In the rows, zero is written as 128.
Each path below is one point turned by a fixed rotation once a step. After each direction that follows a path, write how fast that rotation turns it, in degrees each step (0 if it stays still).
Each turn is a multiple of 5 degrees from 10 to 175, or 0.
Each row of a path follows its step; steps can be skipped.
Path 1:
step 0: [130 131 130 130 121 121 128 131 121 133 138 131 129 120 125 126 121 131
 132 117 124 119 127 126 123 122 129 134 125 124 124 126 132 136 129 130
 120 133 131 131 126 124 127 124 127 127 120 137 133]
step 1: [128 122 130 136 120 128 133 138 126 138 124 136 129 127 131 126 123 139
 129 121 133 120 119 129 127 120 123 124 135 126 122 130 127 129 134 127
 128 125 125 124 125 123 124 125 130 132 124 126 128]
step 2: [125 129 131 122 118 118 128 133 124 133 125 132 133 122 129 129 125 124
 135 131 122 118 128 130 132 126 126 120 127 117 130 129 132 123 131 124
 128 133 124 127 124 128 126 132 141 134 127 128 127]
step 6: [136 135 122 133 126 131 130 130 122 137 126 127 128 127 136 118 123 121
 134 118 127 124 125 124 126 124 127 123 131 128 122 126 126 135 132 130
 125 135 124 119 128 116 131 127 126 130 126 125 126]
step 8: [125 131 132 122 118 121 130 133 126 136 130 127 125 122 123 137 123 132
 136 129 135 124 132 133 126 126 120 122 134 135 127 129 128 132 128 132
 128 136 122 127 125 118 134 129 126 133 124 123 131]
step 9: [128 125 134 126 126 123 132 131 134 137 125 132 127 120 116 127 121 135
 133 127 127 127 127 127 134 129 127 126 119 124 136 120 132 130 131 129
 115 127 119 129 126 124 126 124 128 132 124 125 124]
step 13: [129 128 134 126 124 121 124 130 130 138 119 131 124 126 130 135 126 129
 129 122 122 120 125 128 122 125 121 124 135 122 118 130 129 126 128 127
 131 131 122 120 132 121 128 127 136 133 132 129 120]
step 14: [129 130 135 124 126 120 123 130 120 131 117 132 124 119 136 124 119 125
 133 132 127 124 134 130 131 124 122 125 124 124 131 118 125 122 129 130
 125 132 126 132 132 120 130 126 131 130 125 123 127]
step 19: [127 121 132 120 118 118 131 136 125 130 126 130 127 124 124 127 130 136
 129 128 120 118 125 130 129 122 125 132 130 133 129 122 128 129 132 130
 125 138 130 127 126 117 129 127 133 129 122 126 132]
step 20: [129 131 141 132 125 121 133 132 127 136 130 131 119 127 125 128 128 134
 137 127 131 122 128 124 125 121 124 120 127 126 137 129 133 130 132 123
 131 129 120 129 127 125 126 126 129 136 124 119 127]
Speeds:
[128 127 128 131 129 130 130 127 131 128 128 129 127 127 131 130 129 129
 127 129 130 128 127 129 129 127 130 127 127 127 126 128 128 129 132 125
 126 129 129 127 125 131 127 128 129 129 130 127 124] | 130
[128 127 127 129 131 127 129 129 126 129 127 124 131 127 126 126 131 128
 127 128 131 125 127 130 129 129 127 128 127 129 126 127 123 127 128 129
 127 126 125 128 127 126 128 127 127 128 130 128 126] | 145
[126 127 131 127 128 129 132 127 128 128 128 128 130 127 128 130 126 131
 126 128 128 125 128 126 125 128 129 129 130 130 128 127 127 129 126 128
 128 129 126 128 129 131 127 130 125 129 128 128 130] | 95
[127 131 130 129 131 127 128 128 127 128 126 129 128 129 130 128 129 126
 127 126 127 128 126 128 126 130 127 131 127 128 129 125 129 125 130 127
 132 129 128 127 131 128 128 129 130 129 131 127 127] | 40
Path 2:
step 2: [130 129 124 126 133 124 129 130 138 126 117 134 118 135 129 135 132 134
 137 138 129 136 134 140 123 131 135 131 122 128 138 131 137 123 134 130
 135 136 123 126 127 123 123 127 130 123 128 117 134]
step 3: [132 122 126 132 133 124 126 129 131 138 128 117 131 126 122 137 131 122
 129 131 125 131 132 128 125 127 140 119 111 131 127 130 135 129 128 132
 139 133 119 133 129 128 133 145 124 127 130 128 129]
step 4: [136 128 129 132 133 114 123 132 137 143 134 121 120 128 125 126 139 126
 135 128 131 122 133 131 128 124 125 132 122 128 133 127 122 136 119 135
 124 125 125 124 127 140 130 127 133 124 133 133 137]
step 5: [141 128 129 120 125 122 122 130 141 140 120 120 126 129 123 127 134 137
 125 126 131 131 126 132 126 128 130 127 136 125 131 137 129 123 129 125
 126 128 128 136 133 142 126 127 135 136 122 121 122]
step 10: [128 120 127 135 133 117 126 135 130 136 122 124 127 126 127 129 135 114
 123 133 124 139 131 130 130 133 133 131 122 129 134 130 132 124 118 135
 129 122 119 127 127 129 123 132 134 126 124 116 139]
step 11: [134 121 126 132 123 129 131 126 140 137 122 116 129 122 115 136 132 134
 135 124 131 132 126 127 132 123 129 130 118 116 134 135 126 137 120 136
 129 130 128 128 136 133 118 128 126 130 129 128 133]
step 13: [143 124 127 118 129 126 124 127 135 124 117 127 117 130 135 118 137 125
 134 123 120 136 114 125 131 121 129 130 126 132 131 129 136 129 135 128
 126 118 126 123 124 133 129 132 131 131 127 124 128]
step 14: [130 127 128 133 135 125 130 136 129 124 113 123 117 121 118 130 135 125
 125 130 133 131 126 131 126 125 140 138 119 131 130 133 137 120 135 124
 136 129 142 123 128 126 126 124 130 125 129 123 133]
step 15: [133 119 126 136 129 135 132 139 129 136 124 129 124 122 126 125 128 131
 128 127 125 121 128 135 131 127 125 127 111 125 130 129 128 120 129 130
 139 135 122 120 141 133 131 141 130 131 136 132 125]
step 19: [140 124 119 127 139 127 132 124 137 127 117 125 124 124 134 120 123 115
 133 122 127 129 128 132 129 126 128 130 117 120 137 135 124 135 120 125
 129 126 128 123 130 130 126 129 129 125 136 139 121]
Speeds:
[128 129 127 128 128 125 129 126 127 126 128 129 127 129 128 127 129 128
 128 126 128 128 126 125 128 128 128 126 129 127 128 129 129 127 129 126
 131 130 130 124 126 127 125 128 132 130 128 131 126] | 55
[130 126 129 128 128 128 129 127 128 127 129 131 128 124 128 131 128 126
 129 128 126 130 131 125 129 130 128 127 128 130 129 127 130 127 131 129
 128 128 130 131 128 129 127 127 130 128 128 126 129] | 95
[129 127 125 127 130 129 127 126 129 131 130 130 130 127 128 127 126 128
 130 128 129 126 126 130 128 129 128 130 129 125 129 126 127 125 128 127
 127 129 130 129 131 130 127 127 129 128 130 130 128] | 100
